Here are some points, one per row:
np.array([-12, -9, -11, 14, 5, -1, -10, -4, 13, 17, 16, 29, 0,
          12, -21, -6, -52, 9, -16, 22, -13, 33, -5, -33, -19, 2,
          44, -34, -20, 3, -15, 24])
np.array([-9, 17, -6, 8, -7, 0, -20, 15, -20, 1, 21, -15, 6,
          -26, -13, -9, 28, -13, 12, 41, -39, -20, 13, 8, -19, -18,
          3, 2, 31, 20, -52, 22])
np.array([-27, 7, 47, 6, 49, 22, -14, -10, -39, 6, -46, -15, -23,
          18, -21, 3, -10, 11, -4, -18, -38, 29, -2, -50, 41, 40,
          -38, -12, 19, 6, 1, -26])
np.array([13, 6, -21, 3, 1, 35, -18, -8, -14, 1, 48, 33, -7,
          11, -7, -1, -13, 10, -10, -2, -48, 23, -14, -10, -34, -11,
          -49, -1, 16, 34, 50, 19])
np.array([-2, -13, -7, -25, 40, 30, 0, 0, -43, -4, -14, -19, 15,
          -9, 3, -15, -53, -5, -55, 31, 10, -6, 27, 11, 51, 15,
          27, 15, -66, 8, 1, 44])
np.array([-10, 17, 9, -32, 8, -9, -57, 9, 5, -7, -53, 9, 38,
          8, 14, 17, 71, 10, 21, 17, 0, 39, -24, 4, -15, 33,
          34, 14, -10, -22, 36, 2])
np.array([19, -38, -19, -5, 4, -18, -13, 24, -53, -25, -4, -17, -20,
          -8, -23, -10, 2, -23, 21, -28, 19, 22, 20, 30, -29, 36,
          -2, -14, 50, 71, -1, 28])
np.array([3, 20, -3, 53, -28, 24, 7, 6, 10, 35, -30, 1, 27,
          -1, -23, -2, 8, -22, -31, -22, 28, -39, -3, 36, -20, 7,
          35, 7, -12, -54, 50, 0])
np.array([-17, -12, -38, 8, -6, 17, -4, 39, -51, -26, -35, 32, -41,
          35, -32, -5, 13, -16, 5, 39, 1, -13, 74, 1, 8, -66,
          12, -5, 26, 4, 14, -8])
np.array([36, 13, -7, 22, 17, 11, -16, -43, -3, 7, 18, 32, 15,
          3, 9, -26, 8, 34, 20, 10, -8, -47, -11, 15, 2, -23,
          -9, -3, 16, -10, -9, -10])
np.array([-29, -31, 39, 7, -16, 12, 15, 20, 1, 32, -75, 48, 15,
          -27, 23, -36, 24, -20, -7, -3, -18, -30, -22, -1, -33, 7,
          12, -6, -28, 22, -34, -2])
np.array([-4, -1, -2, 6, -7, -9, -1, 15, -35, 7, -31, 15, 32,
          -56, -17, 35, -3, -9, 9, -17, -17, -9, 0, -20, 39, 17,
          -34, 21, 6, 9, -34, -14])
np.array([16, -4, 0, -12, -20, -31, 19, -13, 11, -2, -20, -34, -11,
          10, 32, -17, -24, -2, -4, 27, 34, -7, -36, -2, -4, -34,
          23, 73, 27, 1, 41, -30])
np.array([-19, 21, 16, -24, -14, 36, -14, 0, 3, -25, 55, 0, -8,
          29, -18, 24, -6, -34, -38, 22, 44, 3, -10, -51, -2, -13,
          -34, 2, 2, 9, -35, -21])
np.array([-20, -10, -31, 32, -6, -5, -8, -9, -1, 9, -18, 47, -6,
          23, 46, -17, -31, -19, -35, -45, 0, 36, 26, -37, -44, 8,
          -2, 23, -1, -12, -10, 19])
np.array([21, 55, 16, -14, 47, -11, -1, -22, 27, 9, -26, -22, 0,
          -19, 1, -27, -17, -10, -12, -43, 12, -31, -2, 5, -6, -42,
          13, -3, -3, -23, -5, 7])
np.array([33, -2, 10, 24, -28, -10, -33, -1, -13, -57, -59, 11, -16,
          32, 10, -20, -47, -15, 38, 17, -15, -7, 32, -11, -26, -20,
          18, -16, 42, 19, 27, 24])
np.array([6, 18, 39, 34, 4, 12, -25, 7, 24, 5, 17, 33, 2,
          -11, -20, 40, 11, 3, -7, -20, 10, 19, 17, 12, 17, 2,
          29, 24, 9, -40, -22, 34])
np.array([-40, -25, 7, -45, 0, -56, 11, -22, -17, 30, -57, -37, -7,
          -46, -14, -14, -8, -23, 0, 26, -48, 2, -3, 2, -7, -4,
          17, -16, -10, 15, 24, -14])
np.array([-30, -32, -5, 21, -46, 29, 48, 28, 28, 2, 13, -2, -20,
          -1, -9, -18, 0, -17, 5, 33, -6, 9, 1, -35, 24, -5,
          -27, 3, -9, 3, 23, 27])
np.array([-7, -10, -54, 11, 18, -16, -16, 8, 22, 17, -3, -3, 15,
          29, -30, 11, 3, 5, 18, -3, 2, -15, 13, -29, -34, -1,
          1, -10, -1, 23, -21, 5])
np.array([-42, 44, -26, 6, -3, -6, -21, 8, 3, 14, -6, 14, -13,
          -30, -38, -21, 3, 28, -5, -24, 36, 23, -40, 8, -3, 26,
          25, 15, -36, -10, 0, -14])
np.array([-13, -9, 39, 56, -18, -23, 35, -8, 11, -66, -2, 10, -6,
          31, -9, -21, -1, 52, 4, 0, -20, -30, 13, 14, 13, 45,
          12, 44, -34, 27, -19, 4])
np.array([5, 40, -4, -36, -19, -46, 38, -13, -15, -14, 0, 39, 10,
          -33, -32, 18, 30, 4, 60, 28, 9, 10, 8, -27, -63, -7,
          0, -4, -20, 2, -20, 31])
np.array([22, -22, 64, 2, 34, 7, 9, -31, -6, 21, -7, -21, -46,
          -39, 62, 37, -4, 24, -23, -30, 19, 37, 21, 12, -40, 5,
          -4, -18, -22, 11, -4, -11])
np.array([7, 46, -17, 21, -2, -35, 20, -17, 11, 33, -20, 1, -14,
          2, -4, -7, -7, 37, 20, 14, 1, -16, 23, -9, -1, -21,
          -19, 28, -16, -5, 17, 18])
np.array([10, 43, 39, 30, 44, -31, 0, 23, 13, -40, 23, 39, 4,
          -16, -26, 37, 49, -29, -18, -27, -19, -29, -5, 5, -5, 14,
          -64, -13, 33, 18, 28, 5])
np.array([-19, -14, -7, -32, -29, 15, -6, -4, 38, -12, 27, 35, -23,
          -7, 9, 6, 1, -10, -15, 35, -9, -23, 9, 33, 21, 35,
          26, 6, 12, -4, -5, -3])
np.array([59, -53, 37, -24, -6, 19, 20, 27, 20, -35, 20, -14, 33,
          -32, -20, 0, -35, 24, 42, 43, 13, 25, -36, -6, 22, 6,
          -24, 6, 8, -41, -32, 52])
np.array([4, 47, -15, 16, 2, 8, -1, 4, -11, -29, 31, -18, -3,
          14, 9, -13, -19, -45, 10, -22, -30, 30, 27, 9, 17, -13,
          -4, -42, 28, -36, 18, -4])
np.array([52, 22, -28, 24, -6, 11, 9, -18, -17, -26, 22, -44, -14,
          4, -7, 14, -24, -9, -22, -4, -2, -3, -3, -14, 36, -8,
          4, 7, 10, -37, 54, -17])
np.array([-1, 28, -24, -33, -18, -18, -20, 59, 35, -4, 10, -7, 16,
          12, 6, 26, -29, -1, 4, -32, -9, -5, 15, 21, -21, -11,
          -4, -5, 27, 9, 37, -21])
np.array([13, 6, -9, 16, 21, 41, 21, -27, 17, 52, -52, -19, 5,
          41, -10, 64, 23, -7, -11, 17, -1, 13, -3, 18, -34, 23,
          -15, -8, 8, -1, 1, 33])
np.array([7, -27, -26, -12, 2, -27, 1, -6, 27, -15, 1, 0, 39,
          55, 47, 34, -1, -1, -16, -50, 15, 20, 14, 7, 19, -29,
          4, 17, -33, 27, -37, -1])
np.array([-12, -16, -50, 33, -1, -7, 1, -15, -37, -22, 43, -35, -42,
          13, -3, 2, 5, -5, -25, -17, -1, -10, -52, -6, 23, 19,
          -56, -8, -34, -20, 4, 1])
np.array([12, 19, -1, -15, -15, 50, 20, 23, 22, 10, -27, -10, 4,
          10, 12, 10, 64, 15, 27, -37, 17, 31, -1, -9, 4, 29,
          32, -21, -32, 28, 0, 11])
np.array([14, 68, 44, 12, 20, 49, 13, 25, -16, 1, -5, -28, 12,
          25, -2, -11, 4, -16, -1, -10, -4, 30, -47, -5, -9, -10,
          -2, -22, -5, 6, 19, 1])
np.array([13, -13, -12, -4, -4, -6, 7, -8, 3, -1, 39, 34, 30,
          15, 20, -4, 3, 5, -37, 44, -20, 13, -52, -13, 0, 7,
          44, -39, -15, 14, 21, -11])
np.array([6, 2, 0, -4, 5, 34, -26, -22, 22, 16, 6, -3, 18,
          -8, -4, -7, 28, -26, 9, -15, -22, 39, 31, 25, 31, 7,
          16, -17, -43, 42, 27, -27])
np.array([-7, 3, -5, 11, 2, -12, 9, -8, -49, 1, -3, -7, 33,
          27, 7, -13, 13, -34, 30, -10, -41, 23, -9, 31, 0, -46,
          10, 13, -12, -54, 35, -8])
np.array([-5, -11, 40, -17, -49, 5, 7, 1, -57, -4, 5, 12, -26,
          -10, -32, 22, -2, 1, -13, -13, -46, 27, -30, 18, 4, -23,
          25, 8, 23, 18, 9, -31])
np.array([22, 25, 2, -28, -48, 6, -15, -68, 5, 26, 21, 12, 2,
          24, -23, 29, -10, -33, 39, 4, -14, -38, -21, -10, 20, 0,
          7, -22, -17, 30, -20, 15])
np.array([-34, 13, 26, 18, 6, 68, 7, 46, 42, -41, 2, -24, 44,
          3, 21, 11, -20, -47, 28, -56, -10, 17, -10, -14, 27, -4,
          -4, -41, 16, -11, 5, -11])
np.array([14, 23, 0, -12, -23, 1, 23, 23, -57, 19, 5, -28, 7,
          4, 18, -8, -5, 28, -18, 25, -39, 20, 16, 35, -42, -54,
          -15, 29, 22, 1, -11, -12])
np.array([-41, -30, -17, -5, 35, -14, -26, 0, -39, -5, -4, -21, 57,
          -7, -18, 30, -32, 15, -12, 6, 28, -19, -26, 26, 7, -10,
          2, -20, 21, 20, 3, 8])
np.array([-11, 6, 35, -5, -21, 23, 12, 12, 23, 8, -18, -2, 11,
          20, -6, 7, -11, 13, 10, 30, -23, 1, -6, -3, -21, 13,
          -33, -28, 33, 28, 35, -11])
np.array([-2, -9, -29, -27, 2, -5, 10, 29, 3, -24, -10, 13, -11,
          -63, -8, 7, -24, 23, -2, 15, -13, 16, 32, -19, -22, 1,
          43, 33, 36, 7, -22, -15])
np.array([-6, -8, -8, -24, -19, 72, 9, -6, 38, -53, -7, -1, 8,
          -8, 4, 15, 42, 37, -55, -21, 3, -25, -2, 11, -10, 28,
          -57, -17, -16, -4, 7, -26])
np.array([4, 32, 3, 27, -9, -19, -7, -24, 3, -11, -11, 14, 21,
          -28, 9, -5, 11, 8, 27, 19, 42, 22, 3, 21, 23, 14,
          -10, -12, 0, 10, 19, -52])
np.array([-2, -50, 11, -38, -28, -35, 1, -10, -4, 1, -10, 25, 5,
          -17, 5, -17, -19, 5, 4, -4, 25, -34, -16, -8, -43, 30,
          0, -17, -24, -49, 51, 18])
np.array([-5, 5, -8, 11, 13, -23, 5, 14, 22, 61, 26, -49, 4,
          -27, 22, -14, -23, -6, -9, -13, -4, -29, -22, 1, 12, 50,
          8, -21, 16, -17, 1, 22])
np.array([-6, -32, 41, -18, -24, 1, 16, 31, 3, -14, 25, -29, -45,
          2, -59, -8, -5, 72, -7, 27, 7, -8, -11, 17, 28, -38,
          1, -16, -45, -3, 2, 25])
np.array([2, 15, 3, -3, -9, -33, -14, 22, 13, 10, 6, 7, -51,
          10, 23, 12, 12, -14, -3, 13, 1, -20, -25, 39, -11, 30,
          25, 75, -7, -4, -30, 20])
np.array([-16, -24, 13, -15, 5, -8, 58, -30, 0, 2, 12, -3, -3,
          -12, -13, 26, 17, -15, -14, 26, 13, 27, -24, -33, 12, -13,
          37, -16, 2, -11, 0, 5])
np.array([7, -54, 17, 5, -8, -41, 24, -20, 20, -8, 18, -8, -4,
          -10, -21, 14, 17, -13, -6, -22, 20, -16, -8, 6, -35, -34,
          24, 16, 0, 4, -1, -16])
np.array([2, -27, 1, -5, 65, 39, -41, -24, 10, 24, 25, -4, -13,
          30, 9, -68, 20, -31, 20, -9, 29, -22, 37, -15, -16, -7,
          10, 46, 11, -33, 14, -13])
np.array([-5, 21, -23, -16, 13, -14, 41, -30, 6, -5, 4, 37, -27,
          -10, 20, -3, 3, 13, 33, -9, 34, 46, -5, 67, -20, 18,
          5, -24, -6, -26, -23, -10])
np.array([15, -37, -1, -1, -7, -54, -16, 11, -22, 33, 1, 2, -1,
          -15, 20, 22, 35, -7, -26, 7, 18, -21, 32, -12, 24, 13,
          -7, -38, -15, -9, 16, 18])
np.array([28, -16, -27, -23, -28, -25, -58, 34, 45, 40, -5, 11, -26,
          10, -1, -35, -29, 11, 11, -12, 11, -8, -5, -19, 17, -6,
          10, -3, -6, -13, -20, -22])
np.array([-27, -3, 39, -38, 20, -22, 12, 20, -12, 37, 30, 23, 6,
          4, 9, -26, 30, 30, -20, -22, -3, -1, 11, -7, 50, -5,
          -19, 7, 30, 6, -10, 34])
Along one direction, these points spread out more than along any other. Take the direction at right angles to it along which they spread out most. Then take the direction at right angles to both along which they spread out most. Go by this last direction. How far along it is each point below, from 0 to 99? The average is 50, and the first point in the table lies past the average. One standard deviation of the points above along it is 16.
np.array([12, 0, 15, 11, -31, 21, -23, 14, -43, 4, 15, -62, 40,
          0, 7, 22, 14, -21, -28, 28, 8, -17, 28, 0, -14, 0,
          4, -9, -11, 14, -1, -12]) 54
np.array([41, 42, -24, -41, 41, -20, 32, 7, 1, -40, -34, -14, -20,
          21, 11, -3, 31, -11, 12, -11, -44, -26, -10, 18, 23, 10,
          -13, 5, 27, -33, -11, 9]) 40
np.array([14, -17, -8, -28, 37, 27, 33, 4, -40, 26, 21, 23, 37,
          1, -14, 29, -43, -11, 37, -16, 6, -70, 6, -11, -16, 51,
          -22, 17, -20, -10, -13, -39]) 54
np.array([6, 24, -18, 27, -41, 34, -13, -26, 1, 15, 29, 17, -8,
          -37, 39, 9, -14, -42, 12, 14, 14, 14, -6, 30, 17, -20,
          -36, 10, -8, -13, -9, 10]) 47
np.array([-4, 14, -39, 50, 14, -1, -18, -7, 3, -7, 3, -12, -42,
          -27, 37, 12, 21, 61, 27, -26, 7, -31, 8, -78, -1, -13,
          28, 4, 28, -45, 3, -18]) 35
np.array([-33, 27, -9, 21, 3, -9, 2, -20, 42, 24, 5, 13, 9,
          1, -8, -42, 6, -2, 16, -21, 33, 1, 22, -14, 54, -8,
          -37, 36, 41, -12, -3, -5]) 38
np.array([3, -21, -18, 45, 53, -2, 7, 30, 28, -18, -59, -14, -22,
          -13, 18, -10, 9, -14, 9, 43, 32, -29, -20, 9, 21, -48,
          3, -8, 9, 41, -15, -25]) 43
np.array([-34, 15, 5, -15, 34, -7, 15, 2, 3, -13, 23, 1, -16,
          28, -4, 25, -22, 16, 18, 4, 7, -18, 20, 17, 12, -11,
          5, -7, -15, 19, 16, -12]) 54
np.array([18, -21, -7, -9, -5, -15, 6, -33, 4, 5, -14, 20, 8,
          38, -25, -32, -2, 19, -42, 2, 21, 17, 10, -2, 10, 2,
          -22, -37, 25, -31, -77, -1]) 59
np.array([31, -23, 20, 28, -12, 20, -38, 23, 14, -11, 53, -9, -45,
          6, -34, -4, -23, -14, 20, -8, -10, 8, 19, -2, -22, 3,
          -37, -14, -63, -27, -29, -19]) 65
np.array([17, 13, -9, -16, -17, 14, -7, -30, -3, -15, 18, 30, 3,
          -35, 12, -40, 2, 10, -23, -9, 10, -33, 2, -23, 11, -25,
          12, 17, -20, 41, -7, 29]) 56
np.array([-63, -19, 24, -16, 24, -17, -42, -43, 1, -25, 19, -11, 10,
          -4, 36, 12, -5, 27, -12, 19, -21, 1, -9, 41, -9, -6,
          -12, -8, -26, -15, -42, 13]) 62
np.array([29, 9, 16, 18, 14, -36, 16, 25, 18, 14, -1, 2, 30,
          37, 30, -42, 0, -5, -13, 42, 8, 47, 21, -24, -4, 23,
          15, -19, 3, 17, 10, -32]) 39
np.array([-22, -17, 14, -6, -1, -12, 13, -7, 11, -16, -4, -59, 20,
          -3, -28, -39, 27, 33, 0, 11, -3, 15, -4, -18, 0, 33,
          -6, 37, -5, 4, -19, 4]) 67
np.array([-10, -32, -9, -8, -17, -3, 5, 29, -21, 31, -3, -11, -12,
          9, 60, 23, -2, 4, 42, -41, 39, -12, -29, -12, 22, 8,
          3, 6, 28, 17, -2, 10]) 48
np.array([14, -36, -49, -7, -4, 2, -13, -30, 13, 14, -5, 5, -1,
          -13, -20, 11, -14, 0, -23, -8, -29, 29, 14, 29, -4, -3,
          5, 27, 23, 30, 6, -25]) 43
